First come named turns, each shown by rows before and after it. For each pair of rows after them, which turns, in which order, take the first row to the second? The first pair is done for you.
q_16:
[  5  13  -3   2   1  14   2   3   3   1   0  -3  -2 -13   5   2  -8 -16
   4  -1  -3   9 -10 -21  13   9   6   3   0  -1 -20   2   5  -8  -6 -14
  29   4   4   0   4  -3  -3] |-> [  3  18 -10   5   5  20  -3  -3   7   7   5   1  -3 -11   5   7  -5 -17
   1   1  -2   4 -10 -15  13   6   2  -1   0   0 -21   3  -2 -14  -6 -13
  26   3   4   9   4  -4  -6]
[ 13 -15   4   3  -6 -11   9   4 -23 -21  -3 -22   2   3  29 -12 -15   8
   8 -15 -20   5   5 -23 -18   3  19  -1  15 -15  -9  14  10  14  -3  -2
   2 -12  13 -18  -2   2   8] |-> [  9  -7  -3  11   4   1  -5  -1 -13 -10   6 -19   3   0  47  -5  -9  14
   6  -2 -16   2   2 -17 -15 -13  23   1  13 -12 -30  20  -3  10  -9  -3
   3 -14   8  -2 -10   5  -3]
[  2  -4  -1 -10  -5  -7   6  15  12   0  -8   6  -7   2   0 -10  -9 -11
   5  -8   0   4  -7  -5   0  14  10   1  -2  -6   8  -3   3   5   5  -1
  15  -1  -7  -9   5  -7   7] |-> [  1   0   0  -4  -2  -3   4  15  14   2  -6   2  -7  -1  12 -10  -5  -7
   3  -2   0   5  -9  -8   3   8  16   5   0  -6  -6   0   2   6   1  -1
  18  -1 -11  -6   1  -3   6]
[ 13  -6   2  22  -9  -7  17  12  -5  14  -3 -23   7 -17   2  10 -12   5
   8  10  -2   5   1 -16  14  12   6   1  -7  -8 -11  -1   2   3   0  -5
   3 -11 -21  -2 -11 -13  24] |-> [ 11   1  -4  24  -3  -2   8   7   0  22   3 -17  10 -17   8  16  -7   7
   8  18   0   1   0 -11  15   7   2  -2  -7  -5 -17   2  -6   2  -2  -4
   1 -14 -24   9 -14 -12  19]
q_4:
[ -2 -21  -5  -9  -2  -6   8 -17  -5 -13 -10 -17 -12   6  15  11  10  -2
   0   5  -5   1  17   2 -11  -2  -7  11   2  -6   3 -12  13  -7   3  -8
  -4  -1  16  -9  -8  12 -10] |-> [ -4 -14  -5  -1   2   1   4 -17  -4 -10  -3 -18 -10   2  22  18  11   2
   1  10  -1   1  18   3  -8 -10  -5  15   0  -6  -3  -7   4  -7  -2  -9
  -5  -3  17   1 -11  15 -14]
[  8  -1   5  -4  -3  -6  -1   6  -1  -2  -5  -4  11  -8  11 -16  -3  10
  -3 -13  10  10 -10  -8  18  -7  17   7   7  -4 -11   0  11   5   1   0
  27  -1 -24  -3  -7  -2  -3] |-> [  9  -5   3  -4  -5  -9   1   3  -4  -4 -10  -5   9  -8   7 -15  -2   6
  -1 -15   8  11  -9  -9  15  -4  13   9   6  -6  -8  -2  15   3   4  -1
  27   0 -23  -8  -6  -3  -1]
[ 15 -18 -22  -3  23  -7   3  14  -7  -3  -1   4   7  -7  -8   1 -20   9
 -20 -18  -3 -19   7  10 -18   7  -9  11  11  -3  -1  -6  -1 -16 -10   3
  -8   0 -16 -12 -24   7   3] |-> [ 15 -19 -23  -4  20  -6   4  11  -9  -3  -3   0   6  -9  -9   2 -19   7
 -18 -16  -3 -20   8  10 -17   8 -11  12   8  -4   1  -6   0 -17 -10   0
  -6   3 -15 -13 -25   9   0]
q_456:
[ -7  -3  -8  -8   6 -12   1 -13  13  11  -5  17   6  -3 -24 -22   3 -12
  -8 -14   7  -2   3  11   7  19  -3  -3   9  12  10   3   2  -8  11   6
  12  -1 -17 -10  18 -12  10] |-> [-10  -7 -12 -10   6 -12  -2 -21  13  12  -8  13   3  -5 -14 -25  11 -12
 -10  -9   8  -1   1   8   6  18   0   1   9  13   2   1   8  -9  12   1
  14   1 -18 -11  13 -10   6]
[ 23   4   5 -11 -12 -19   4   5  -8  -3  -2   8  -1  18   1   6 -16  -3
  -7   6  -4   7  20   7 -10 -12  -2  14  13   0  -7  -4   0   9 -22   8
 -11  -3 -19  -6   7   1   7] |-> [ 22   2   3 -12 -11 -18   4  -1  -7  -4  -6   3  -6  17   9   6 -12  -3
  -9  10  -3   8  20   5 -11 -12  -2  17  14  -1 -14  -6   2   9 -21   5
  -9  -4 -21  -7   3   3   5]
[ -4  -1 -23 -12   8  13 -17 -18  22  21 -20  -6  -1   4   8 -21  12 -15
  -2   9  14  -9 -20  -8  14  11  -5  13 -13   7  -2 -14  10   9  -1 -24
  20   5 -29   3  -6 -20 -28] |-> [ -7  -4 -25 -10   5  18 -18 -26   7  14  -9  -2  -3  10 -14   5  12 -18
   4   6  12 -15  -3   2   9  17 -30   4 -15   4  21 -16   1  -3   2 -28
  -1  12 -10  13  -3 -21 -37]
q_222:
[  2  34   4  28  14  16  -7   0  -3  -1 -21  -9  -3 -11 -28  -3  -9 -16
  35   3  12  12 -12  -7  -3   0  10  13  -8  -4   1  16 -21  14  11 -15
   2  23 -15  17  27  -4  11] |-> [-10   8  -6  10  20  11  -5 -40  -2  -6 -17 -21 -16  -4  15  11  23  -8
   8  15  -3  17   3  18 -30 -14   6  20   2  -7 -24   6  -7   1  18 -12
  -6  24  -6  18  11  13  -7]
[ 13   0  20   9  -5   2  16 -14 -10   3   5  11  -3  -8  11 -14  -5  -7
  10 -13  13   6   2  -6  -2  -8   9  -3  14  -6 -27 -10  26  13   5  -4
  12 -11   9  -8 -15 -11  -2] |-> [ 13   9  17  19  -6  12   7  -8 -12   7   5  11   1  -8  -5  -5 -13 -11
  23 -10  20   2   3 -12   6  -2   3  -3   8  -3 -19  -8  16  13   3 -14
   9  -7  11   1 -16 -16  -3]
[  1 -13  19   3  -7  -6  19  16  -7  -7  13  -8   7   3 -12  -9  -7 -20
  42  -2   4   5  -2 -31  -9  15   8  -4   3  -1   5 -15 -22  -3   0  -1
 -14  21  14   4  -7   8  26] |-> [ -5 -24  10   1  -1  -6  15  -8  -8  -9  16 -16   0   4   6   7  10 -15
  35   8   1   5   7 -20 -21  10   0   2   5  -3  -7 -20 -21 -15   3  -5
 -21  25  22  13 -16  16  10]
q_587:
[  0 -24 -13  19  11 -14  19   4 -16 -13   8 -23  -1  34 -24   8 -16  -9
   7  -9 -17  -9  -2 -38   3  10 -24  -2  -7 -11  41  -7   3  30   8  24
  -4   7  16   8  -3  -1 -11] |-> [ -2 -31 -12  11  10 -19  23  -1 -17 -16   4 -27  -4  35 -18   3 -10  -7
   0 -10 -22  -6  -2 -35  -2  10 -22  -2  -3 -15  38  -9  11  29  11  25
  -4   6  15   2  -5   2 -10]
[ -4  11  -2   3   4   9  -4   1  11   0  10   2   8  -5  30  -4   3  17
 -10  10   3   0  -7  10  -5 -26  10   9  -9  -6 -28   5  -2  13  -5   9
   3 -11 -13   9   1   7   1] |-> [ -3  14  -2   6   6  11  -7   5  11   2  11   4  12  -5  28  -5   2  16
  -6  11   3   0  -7   7  -2 -25   9   8  -9  -4 -27   7  -6  12  -6   7
   4 -10 -13  15   2   6   1]
[ -7  10   1  13 -16   6  -3  -6  15  10  -5  -4   3  -7  -8   4   7   1
  -1  -1   7  -8 -10 -20  18  12   2   3   0 -11  -8  16  12  -5  -9 -28
   5  -6  10   4  -3  12  18] |-> [ -9  -1   0   1 -17  -3   0 -16  16   6  -9  -9  -1  -6   3  -1  16   3
 -10  -2   1  -4  -8 -15   9  13   5   3   4 -14 -11   9  25  -7  -2 -23
   5  -9   8  -5  -5  16  18]
Then:
Each pair is 2 to 3 turns apart.
[ -7  21 -22  11   6  12 -20  -2   7  16  -8   4   2   2 -26  -1 -10 -16
  25   7  17 -12 -11 -14  20  16  -3   1  -2  19  11   4  -4 -13   5  -7
   3  11  -1   8   7 -15 -12] |-> [ -5  -3  -9 -21   0 -19   4  -2  14   2 -12   8   0   8 -15 -33  -8  -9
  -2 -11   0   0 -18   1   3  15  13  -6  14  13   8  -2  23  -2  15  22
  10  -3 -11 -25  16 -12   7] -> q_222 then q_16 then q_222
[  5  -1 -10 -11  -5  -1 -19 -19  14  19  -7   4  -4  -1 -13  -8  -1  -9
 -14  10  -6  -5  -1   6 -10   7   5   8  11  -4  -3  -5  10  -9   8   7
  -6   7   0  -3   7 -11   0] |-> [  6  14  -9   3  -3   9 -23  -9  14  24   1  10   2  -3 -19   1  -9  -8
  -4  12   0  -8   0   4  -1   3   5   6   8  -1  -2  -1  -5  -8   1   3
  -8   8   1   8   6 -13  -2] -> q_587 then q_222 then q_587
[ -8  11  -3  -2   8  -2  -8  17   9   7  21   6  -7   2 -10   9  -6  13
 -18   7   5  -4  -2   5  15 -14  -3 -18 -11   5  13  -5  -7   8  -2   7
 -12   2  -2  -4  13  14 -14] |-> [ -8   8   0  -8   8  -6  -4  15  11   3  21   5  -7   2  -6   5  -4  13
 -21   4   0  -1  -3   9  14 -17   0 -17  -8   4   9  -6  -3  10   1  12
 -10  -2  -3  -8  12  15 -12] -> q_222 then q_222
[  4  13   0  12  -2  16   2  10  -4   1  15   0   5   2  -4  18 -12   1
  12   1  13  -7   3  -5  12  -8  -5  -8  -3   2   6   2 -17   5  -6 -10
   1   1   8  18  -3  -2   1] |-> [  3   7  -8   8   2  15  -1   1   5   7   2  -8  -2  -2  23   5  -2   0
   4  11  11  -2  -7 -12  12 -11   7   4  -2   4 -18   1  -6   7  -4 -14
  15   0  -2  12 -14   1  -1] -> q_456 then q_456
[  2  28 -22   2  15  -4 -13 -15   7  24 -21  21 -18   6 -29  -7   3 -43
  -3  -2  -2 -24  -6   0   2  23 -29   9 -19  23   7 -30   9 -15  32 -18
   9  13  -8   8   5 -19  -6] |-> [ -6  12 -20 -10  23 -11  -8 -35  11  17  -7  16 -23  10  11   2  25 -29
 -29   3 -17 -18   4  27 -20   1 -23   8  -8  16 -16 -34  10 -21  34  -4
   0   6  -3   9  -5  -1 -14] -> q_4 then q_456 then q_222
